The rows below come in pairs that one turn or mirror swaps. Which row does each named row swap with?
The rows were stretched afterwards, more along some directions than others.
kose: [ -0.1 -15.1   3.5  10.5 -12.3  10.6 -10.0 -19.4  17.4  -1.1   9.8 -10.1
  -2.2   6.5  -8.3   2.8  -6.7   8.0  23.0  11.5  -1.7  20.1  18.9 -11.3
 -13.1   4.0  -1.3]
pebe: [ 16.8 -43.4  -1.4   0.2  12.1  12.3  -0.1 -28.9   9.1 -10.8 -24.3 -26.5
 -19.9 -14.1  -4.9   4.5  -2.7   1.4 -29.5  -4.5 -20.9  10.4  11.1  -6.6
   5.1   8.7 -28.7]
vek: [ -2.3 -14.5  10.2  30.7  26.0  -9.5  -5.1   6.9  23.5 -12.9   3.1   7.4
  10.3  -4.1  14.1 -15.4 -33.3  24.8   8.9  47.6   4.6 -16.9  13.7 -12.5
  -9.1 -17.2  11.8]
bir: [ 23.4   1.4  -0.8 -16.8   7.4  -0.5  22.3  -1.8  31.7  14.7   1.2 -29.0
  -9.3 -13.2  21.6  15.7 -21.9  14.5   4.4   0.4 -16.0 -26.9  16.7  -3.4
  -0.2   5.3   3.5]
vop: [-27.2 -20.6   0.7  -5.4  18.1   1.5 -10.4 -10.0   9.7   9.9  -6.2  33.7
  14.3   1.5   3.9  25.6   5.1   2.0   0.8  13.8 -13.1  -7.6  23.9  -8.7
  10.7  -7.5  28.1]
kovu: [  8.2 -37.1  26.7  20.0  -8.8  -2.4  11.4   0.6   6.7  -9.4 -27.7 -10.4
 -29.4   1.1  -8.8 -39.9   3.9  30.1  33.1  16.0  26.9  37.5   0.0   0.5
  13.9   4.2 -14.6]
subu: [ -5.6 -10.2  -2.8  17.1  19.7  42.4  15.0 -14.7  -4.4  -8.8 -12.8 -12.4
 -43.3   8.5  -8.5  -4.2 -15.0   5.2   1.0   6.1 -10.1 -15.4 -12.1   0.0
  12.5  14.2 -36.3]
Mot: [ -0.4  15.8 -15.8  30.2 -17.1  30.5  -1.6 -40.1   1.5  -1.6 -22.4  15.9
   4.2   5.4  10.9   0.1 -14.8  -2.9  -0.5  14.9 -19.0 -22.1  39.4 -39.7
   0.3   2.7  18.0]
tedeg: [ 15.9 -48.3 -10.5   8.6   8.6  13.1 -22.3   1.1  28.1   5.3 -11.0  29.6
  -8.6  -9.8  12.3   6.3  -6.2  26.6   9.4  20.3 -22.5 -30.8   8.1  20.2
   4.1  -0.8  16.6]
Dokil: [  3.7  -1.2   7.6  18.8   3.5 -15.3  -2.7  -1.0  33.9 -24.0  13.5  -4.2
  30.4 -15.7  11.0  -4.1 -22.5  21.8  -2.8  36.1  17.4  -7.7   9.7  -6.8
  -6.4 -24.9   5.7]
Vifan: [  4.5   6.7  -5.8   9.3  -1.1  14.7  -0.2 -30.7   5.3  13.8 -10.2  -7.1
 -11.8  21.2   6.9   9.5  -3.6 -25.7  11.9 -17.3   4.5  -7.7  27.9 -42.7
   0.3  -9.7  10.9]
linot: [ 13.0   0.2  -5.4   1.0  -2.2   2.1  -4.2 -16.0  -1.4  -3.1  -8.0  -5.0
  -7.6   1.2   2.4  10.2 -20.8   2.1 -20.4  15.7 -41.6 -12.0  -6.3  -7.4
 -28.6   2.8  14.3]
Vubo: [ -4.5  22.8 -10.7  15.5   1.2  42.8   7.7 -42.2  -0.8 -13.8 -28.8   4.3
 -12.7  -1.0  -8.8 -11.7 -20.6 -18.6  -0.6  12.8  -1.7  -3.4  21.3 -28.7
   9.7  13.6   4.5]
Pozur: [-14.4  15.8  -8.4   7.5  -8.2  25.6 -10.8 -22.5   6.7  -4.0  -1.7  36.9
   3.7  22.7  10.2  16.3   3.0  -0.9   5.2 -22.7   4.0  -8.5  10.9   5.7
  -4.0  -6.8   2.3]
kofup: [ 10.7   4.2 -11.4   5.9  16.5  11.3  -6.4  18.1 -27.4   3.9 -31.7  32.3
 -18.5  -4.2  -7.8 -24.4 -15.2  -6.7  -8.0  -0.3  19.7 -14.4 -15.1  -8.9
  -2.0  17.8  -1.6]
lora: [  8.9  -1.4 -20.4 -13.9   7.3   2.4  22.2   0.4  16.4  16.6   4.0 -25.9
 -27.8  -3.4  30.3  11.6 -19.4  -1.0  -6.5 -17.3 -11.7 -30.8  -1.1  -3.3
   2.4  11.5  -4.5]
Fubek: [  2.8 -10.1   4.1  -6.7   0.9  28.3  16.1 -44.5 -17.0   6.2 -20.9 -15.9
 -17.7  23.1   0.7   3.4  -4.6 -27.8   5.4 -21.9  -2.4  -3.9  26.6 -38.6
  15.5  -2.3  -7.8]
Penid: [ 23.4  -6.9  -2.7 -10.7   9.3   6.6  24.7 -10.8  21.2   3.4   4.8 -35.8
  -3.7  -1.3  23.5  14.1 -29.8   7.0  -5.5 -21.4 -20.9 -26.8  28.1  -8.5
  -5.8  -5.5  -8.6]
Fep: [ -3.4 -34.5 -10.0  12.7  11.8  11.3  13.1 -17.4   0.4 -11.9  -8.8  -8.9
 -26.2  -6.2   0.9  16.3  -8.8 -15.7 -18.7 -19.3 -11.1  -4.0  18.4  10.1
  11.5  -5.2 -21.5]
tasus: [ -3.5 -24.6  15.1  -2.1  -2.4  -0.4  13.2 -37.4  20.2  -8.4   2.4 -28.0
  -7.5  -2.1 -13.4  -3.6  -5.2  11.2  16.3   9.0  -8.3  22.0  26.1 -16.6
   6.0   8.4 -20.6]
Neles: [-18.1  21.1   0.3  13.3   6.6 -16.4   5.6  10.3  11.5  -7.1  15.1   3.9
  28.8 -15.0   9.8  16.2 -17.2  13.7  -2.0  39.3  14.5 -17.0   3.7  -3.0
  -1.1 -22.4  21.0]
fegeg: [ 11.3  -5.3  -7.0  16.6  -4.3  -0.3   6.6  32.4 -11.1   4.8 -16.3   9.7
 -13.4  -9.4   3.2  -4.9  -8.5  -0.7  -1.7  -1.3  12.5   2.2  -3.4   3.5
  -7.9   4.8 -11.8]
Biror: [  7.5 -11.3   5.3  -2.2 -33.1  -6.9  10.5 -18.2  -7.2 -10.0  14.6   0.3
 -11.7  16.1  14.8  13.7  14.8   3.5   8.3   1.4 -19.5   7.0  -5.0 -11.5
   3.8 -15.2  22.0]
rofu: [ -6.7 -31.6   6.7  -3.8   8.5   2.5  12.7  13.9  55.9  -6.0  17.6  29.6
  -0.3 -29.5   4.6  -9.0 -47.3  24.3   5.8  20.6 -26.9 -12.9  21.0  26.9
   6.5 -11.7  15.0]
lati: [ -9.0  17.0  -9.5   5.5 -17.8  33.4  -8.4 -20.6   8.0  -4.4  -6.3  36.0
  -5.1  14.5  -2.0  -1.7  -2.6  -3.7  14.6 -18.8  14.5   4.5  19.3   9.6
  -0.2  -1.9  11.6]
sisaz: [  7.3 -48.1  -3.2  -0.3  -3.3  11.3 -17.9   3.3  21.8  12.5 -16.7  22.0
   0.5 -11.8   8.3   9.8  12.5  17.2  13.1  15.1 -13.6 -27.2   5.6  17.0
  14.8  -2.7  13.4]
kebig: [ 10.7   1.3 -11.6   6.5  -3.1 -10.7   6.0  33.3  -6.1 -12.8 -11.8  33.9
  -1.2 -13.5   8.3 -12.8  -8.5   3.6   5.0   7.6  22.4   4.5  -9.6   4.6
   0.0  18.2   0.8]
dokiz: [-14.3  -5.9  -4.0   9.0  11.3  23.4  14.6   3.8   1.1  -8.2  -3.1   4.3
 -25.9   3.4  -9.4   3.8  -4.9   8.7   0.8  17.5  -6.6 -17.5 -22.1  21.7
   9.4  10.5 -16.6]
nada: [ -7.5 -16.4  -0.5  28.6  15.3  37.4   1.8 -29.8   2.4  17.8  -3.6   1.6
 -32.9  10.8  10.1   5.2 -19.4  -4.8   0.4 -16.7   1.9 -18.1 -19.6 -25.3
  27.0   7.2  -6.3]
nele: [  4.0  -8.6   9.5  15.9  18.2  -6.6  -4.5   3.2  38.9 -25.2  -9.7  12.4
  26.8 -20.5   4.5 -29.8 -30.7  26.9   5.5  29.1   3.0 -18.2  28.0  -1.9
  -8.1 -18.6   2.3]
zus: [ -7.4  -9.9  12.6  -2.3  20.0 -27.6  11.8   2.9  32.0  -3.3  -7.2 -20.6
  -8.8 -17.6   4.3 -20.9 -23.5  27.8  -8.2  36.0  17.9 -14.5 -15.5   4.8
  15.6 -13.4  15.5]
dimak: [ 19.3 -40.9  -8.2  26.1   6.7  29.0  -9.4  11.8  15.5  -2.4 -23.1  17.7
  -9.6  -6.1  -1.6  -1.5  -0.8  10.1  12.4  15.4   0.8 -22.3   0.3  30.8
  19.3  -2.0   2.9]
Gifev: [ -7.7  14.2 -13.7  10.9  13.3 -18.0 -10.9 -15.6  16.0  -8.1  -2.7  14.3
  25.2 -14.3   9.7  -3.6 -23.1   9.8 -19.2  43.9   2.1 -18.4  19.3 -33.0
 -20.0 -11.6  13.1]
zasi: [ -8.0 -15.3 -18.0   2.3   7.1   7.2 -11.1   6.2  18.4  25.5   5.0  46.3
  15.0  -2.6  -0.4  26.2 -10.6  13.2   0.7   8.9 -21.4 -18.1  20.1  -0.7
   5.0 -11.0  30.5]
tepi: [-11.5 -27.2  26.1  11.4  28.1 -16.1   6.5  -4.4  26.1   3.1   2.5 -39.8
 -16.3   5.2   3.4 -14.1 -14.6  10.2   5.8  12.3  21.5  -2.0 -13.7  -1.6
  36.9 -26.6  -6.0]
Sikan: [-20.0  17.0   1.0   7.2  19.3  30.2   3.1 -11.3  -8.6  11.5  15.0  36.6
  -8.8  -8.6 -13.4  21.9 -10.7 -17.5  -3.5 -14.2  -3.0 -41.8  -9.6  -5.9
  12.1  -0.2   7.9]
sepag: [-17.4   1.4 -31.0  -1.1  13.2 -11.6  -6.5  19.6  16.9  17.2   3.4  49.2
  23.1 -14.0  23.4  18.7 -13.1  14.0 -14.4  10.6 -15.5 -19.8  15.2  19.9
  -6.2  -3.4  27.8]
pasor: [-24.9 -22.1  15.2  21.8 -21.0  23.7  10.6  -4.8   2.1   4.0  -4.6  -4.3
 -23.9  13.4 -18.8   0.1  -0.2   2.9  15.2  10.6  -4.4  -6.8  -2.8  -9.8
  33.1 -22.2   7.4]
Vor: [ 14.0   3.6  -3.1  -3.2   1.1  -2.7  20.1  -8.7  20.0  13.5   6.4 -49.4
 -18.2  -2.0  14.2  19.9 -21.6   9.6 -14.4  -9.5 -16.1 -14.4  -7.3  -4.3
   7.0   5.3  -1.8]
gamib: [-22.9 -35.2   7.6  31.1   2.6  16.0  -8.8 -18.8  11.1  24.5  -3.5   7.6
   3.0   3.9   4.0 -10.7  10.6  15.5  10.4 -15.6   2.2 -14.3   6.3  -3.8
   7.2  -9.4 -26.1]
Mudu: [-10.1 -14.1   6.4  -1.9  18.9 -10.8  -6.1  31.5  -6.5  -4.4 -11.3  28.5
   7.6 -16.2 -11.4  -1.6 -13.6  -1.6  -6.5   7.0  16.7   3.9 -10.9  13.1
   4.8   1.4  -9.6]
zod: [ -1.8 -22.8  23.8 -12.2  35.2 -18.1  10.9  15.4  31.3  -4.2  -6.6 -30.2
  -9.5  -8.7   8.3  -9.6 -28.7  26.3  -7.6   9.2  11.7  -5.8 -11.6  20.1
  14.8 -10.1  -7.5]
mos: [ 16.4 -50.3   0.1  15.9  -5.8  15.6  -3.8 -20.4  25.3  -5.7  -3.0 -11.2
 -14.1  17.0   6.1  -1.0  -2.0  29.7  19.6  27.7  -8.2   8.8  29.1 -13.7
  18.1 -14.7  -3.6]
bivo: [ 12.3 -46.8  -9.5   2.5   1.1  16.7  -9.0 -21.3  16.0  11.1 -20.6  -2.2
 -27.5 -12.5  12.5  -3.0  12.6  13.0   3.9   1.4  -9.5 -29.3  -4.4   5.6
  17.6   3.1   0.4]
pemub: [ 14.6  -9.9  -7.9  23.8  15.5   3.3  -7.3  17.5 -16.6  -6.5 -23.5  17.7
 -15.0   1.4   2.6   0.0   0.3  -5.0   8.9  -4.5  20.3   5.2  -6.9  -7.1
  15.3   1.1   5.9]
nirub: [ 14.2 -26.9  15.5  12.9   7.1  -9.2   0.4  23.3  22.2 -10.7 -24.0   5.4
  -5.0  -5.4   8.2 -38.8 -19.8  34.7  24.9  36.8   2.4  24.9   7.4  14.3
   3.4  10.6  -1.6]
nali: [-16.3   2.5   0.5  13.6  -3.5  40.4   0.0 -16.5   7.0   3.9   0.9  36.6
 -14.2  22.1  -0.8  12.3  -1.2  -7.8  27.5 -25.1  11.2 -17.7  18.6   9.2
  21.9 -14.7   6.6]
leg: [ -6.1 -11.7   6.8  18.5  -1.0  20.3   4.3 -30.7  10.4   7.5   1.9  -5.8
 -18.7  12.9   8.3  21.8 -19.7 -15.2  12.7  -9.3 -10.0 -16.1  44.7 -36.9
  17.5 -22.9   2.7]
remo: [  8.1 -33.9  -1.4   9.1   0.2 -22.8  -2.5  22.4   2.9  -2.0 -10.9  11.2
  -1.4  -6.5  12.5 -26.3 -10.0  23.1   4.5   0.4  19.0  10.9   6.7  -2.7
  -6.4   9.8 -21.0]
muvu: [ -7.3 -25.4  17.0  18.7   0.5  18.9   1.8  -7.3  14.9  15.9 -15.6  -0.6
 -11.5  10.1  19.4  -8.9  -2.0  24.9  -0.5 -23.5 -24.1 -22.0   1.4  -2.0
 -10.4   2.7 -21.0]
Bika: [ 12.5  -5.6  -6.5   0.9 -13.1   7.3  -7.9 -19.3 -12.2  -5.6   2.0   4.3
 -15.0  15.7  -9.8  22.6   4.0  -2.2  20.6  -9.2  -5.6  20.0  12.7 -15.9
 -17.5  14.9   0.3]
losuf: [  1.9   6.6  -1.8   3.2  15.7   0.4 -10.0  32.7  -9.7  -1.5 -19.0  45.8
  10.7  -7.0  13.7  -1.9 -11.9   3.6  -5.6   2.7  19.1   0.2   6.5   4.4
  -3.1  16.0   5.8]
nuge: [ -0.4  -5.7  12.2  -1.3  -0.7  -9.1 -11.4 -18.0  14.7   8.3  12.5 -10.8
  -8.8   4.1 -19.2   9.1  -6.4   5.2  10.5  -2.7  -0.2  11.5   0.6 -12.6
 -10.2   5.2  -0.7]
Lozo: [ -1.9   2.2  -1.0   4.6  -0.7   5.0  -8.4 -26.0 -14.0   0.8   2.8   3.7
  -1.9   8.4 -18.3  16.9  -1.6  -8.6  10.4   1.7 -12.1   5.0   6.8 -28.3
  -9.2  10.9   9.7]
Soki: [ 11.8  -6.4   5.8  15.4   8.9  -0.6  -5.8 -15.3  11.8 -16.9  -1.4   5.3
   6.5  -9.5  -1.2  -8.7 -17.7  17.1   1.2  35.1   0.6  -7.8  23.0 -18.8
  -7.3 -32.0  12.7]
loper: [  2.7 -20.5   4.9  15.4  14.3  -7.9  12.9  45.7  -0.4  -0.3  -5.1  24.9
 -19.6  -0.1  10.6 -16.1 -23.2   4.8  20.9   5.9  17.5  -3.3   6.2   8.4
  11.0  -3.9   6.9]
pabus: [ 14.2   0.7  -3.5 -17.3   3.3   4.2  17.2 -10.1  28.8   8.9   8.7 -33.6
  -0.7  -6.0  17.0  20.2 -25.2   6.6   1.2  -3.5 -14.0 -45.1  18.7  -7.9
  -2.1  -7.5   6.7]
tez: [ -0.2  -7.7   6.2  -9.4   3.5  24.9   5.7 -19.7  -6.1 -14.7 -16.5   1.1
  17.2  12.8   6.2 -13.8  -9.1  -4.8  -6.0   1.0  14.0  -4.1   1.8   1.4
  -4.6  19.3 -13.2]
lan: [ 20.2  -0.9 -14.1   2.9   6.4  -1.1   0.0  13.5  18.0   0.3 -17.8   5.6
  -7.2 -15.6  10.6   1.1 -20.0   2.6  -7.1  15.2 -31.3 -17.9   3.8   8.6
 -38.5  16.7   8.2]
mil: [  6.0   6.7   3.1  14.7   4.5 -11.2 -13.2  -7.8  17.7  -4.6  -3.6   7.7
  25.9  -7.2  23.0   0.4 -23.9  25.7 -11.2  30.2  -5.4 -18.7  10.2 -30.6
  -9.7 -21.1  11.0]
buzak: [ 24.6 -43.2  -4.0  13.8   1.3  12.5   7.3 -26.4  16.9  -6.0 -17.1 -38.3
 -47.8  -6.8   4.3 -11.4 -15.5   0.7 -14.6 -14.2 -18.1   2.1   4.6 -11.3
  13.8  -3.9 -18.5]
Voda: [ -8.9  14.5 -18.0  14.0 -12.4  42.8   2.9 -14.9  -5.6 -22.6  -2.1  46.8
  -8.8  12.9   2.7   7.1  -8.7  -7.0  11.7 -18.9   8.9  -6.7  23.8  13.4
   2.2  -4.4   4.7]
kipo: [-11.1 -12.8  25.6  13.8   8.8 -18.4 -13.7  -1.4  27.6  -3.4  10.1   8.9
  19.0 -15.9   9.4  -7.0 -10.0  25.0  -3.2  24.6   0.3 -21.7  10.6 -14.3
  -0.7 -27.8   7.4]
mim: [-16.8 -22.9  -1.1  19.5  19.6  23.6   5.2 -20.8  14.4  15.1   1.1  13.8
  -5.4  -3.5   0.6   8.5  -4.5  20.3  -6.8  -9.2 -26.8 -33.5  -6.0   3.5
  -7.2  -1.3 -28.9]
saf: [ 27.9 -19.6  -9.1   5.1   5.2  14.1 -12.1  -3.8  27.3   2.1   7.1  36.7
   8.1 -10.2  17.1   2.9 -32.0  23.0  -3.1  -0.5 -23.8 -19.2  38.2  -8.0
 -14.3  -3.0  14.1]
kor: [  5.1 -42.9 -18.2  13.7  23.6  23.3   9.2 -33.3   2.5 -28.8 -33.1  -6.5
 -19.9   5.7  20.6  -3.9 -12.9  22.6 -19.7  26.8 -21.1   3.7  13.4  -9.9
  -4.4  17.1 -31.4]
nik: [ 15.7 -45.6  -4.3  10.0   6.3  16.6  -8.6 -11.6  24.2  -4.6  -0.3 -11.3
 -21.4   6.8  -3.7   5.3 -18.6  21.6  10.7  33.4 -16.2   1.7  27.5 -14.7
  21.5 -16.0   6.4]
Kuziv: [  5.3  -1.6 -15.2   9.4  18.0  10.2  -7.2   8.6   9.8   1.4 -13.3  17.5
 -10.8 -13.1  11.9  17.7 -39.3  -1.1 -18.9  16.5 -30.1 -29.4  11.8   1.1
 -17.7  16.3   7.3]
retib: [-10.6  38.6  -3.5  10.6 -14.7  32.2   7.1 -48.0  -2.2  -1.8 -18.0   0.4
  -4.3   3.6  -3.9   2.8  -6.5 -10.3 -16.1  -2.4 -17.9 -14.0  13.5 -42.8
   3.5   6.1   3.7]
repu: [  0.6 -31.2  35.4  12.3  -1.7  -6.9  -4.9  -8.3  11.2  -1.5 -18.7  -8.4
 -14.5   4.7  -8.4 -25.7   2.9  32.6  35.8  26.9   7.6  22.8   0.4 -20.3
  18.6  -2.1   2.4]
fugit: [ 12.2 -48.4 -15.6  16.3  -2.6  27.8 -15.7 -19.9   5.1  -1.1 -16.0  15.1
 -17.1  -5.3   8.9   1.3   3.8   9.7   6.9   8.6  -6.1 -33.2   9.6  -5.9
  19.6  -3.7   8.2]
Gimi: [ -3.3   0.6 -15.6  21.4  -4.1  19.7  -1.5 -28.0  15.2 -20.1  -3.3  42.9
  -4.5  13.7   4.6  -0.9  -1.1   3.7  15.9   3.8  -0.8 -10.7  27.6  -0.2
  10.6 -16.9  10.5]

retib swaps with pebe
Gimi swaps with dimak
lan swaps with Vifan
buzak swaps with Vubo
linot swaps with Fubek
dokiz swaps with mos
Gifev swaps with fegeg
vek swaps with loper
fugit swaps with Voda
pasor swaps with kor
sepag swaps with gamib
zod swaps with repu
nali swaps with tedeg
lora swaps with kose
Kuziv swaps with leg
muvu swaps with vop
Biror swaps with tez
nik swaps with subu
Bika swaps with pabus

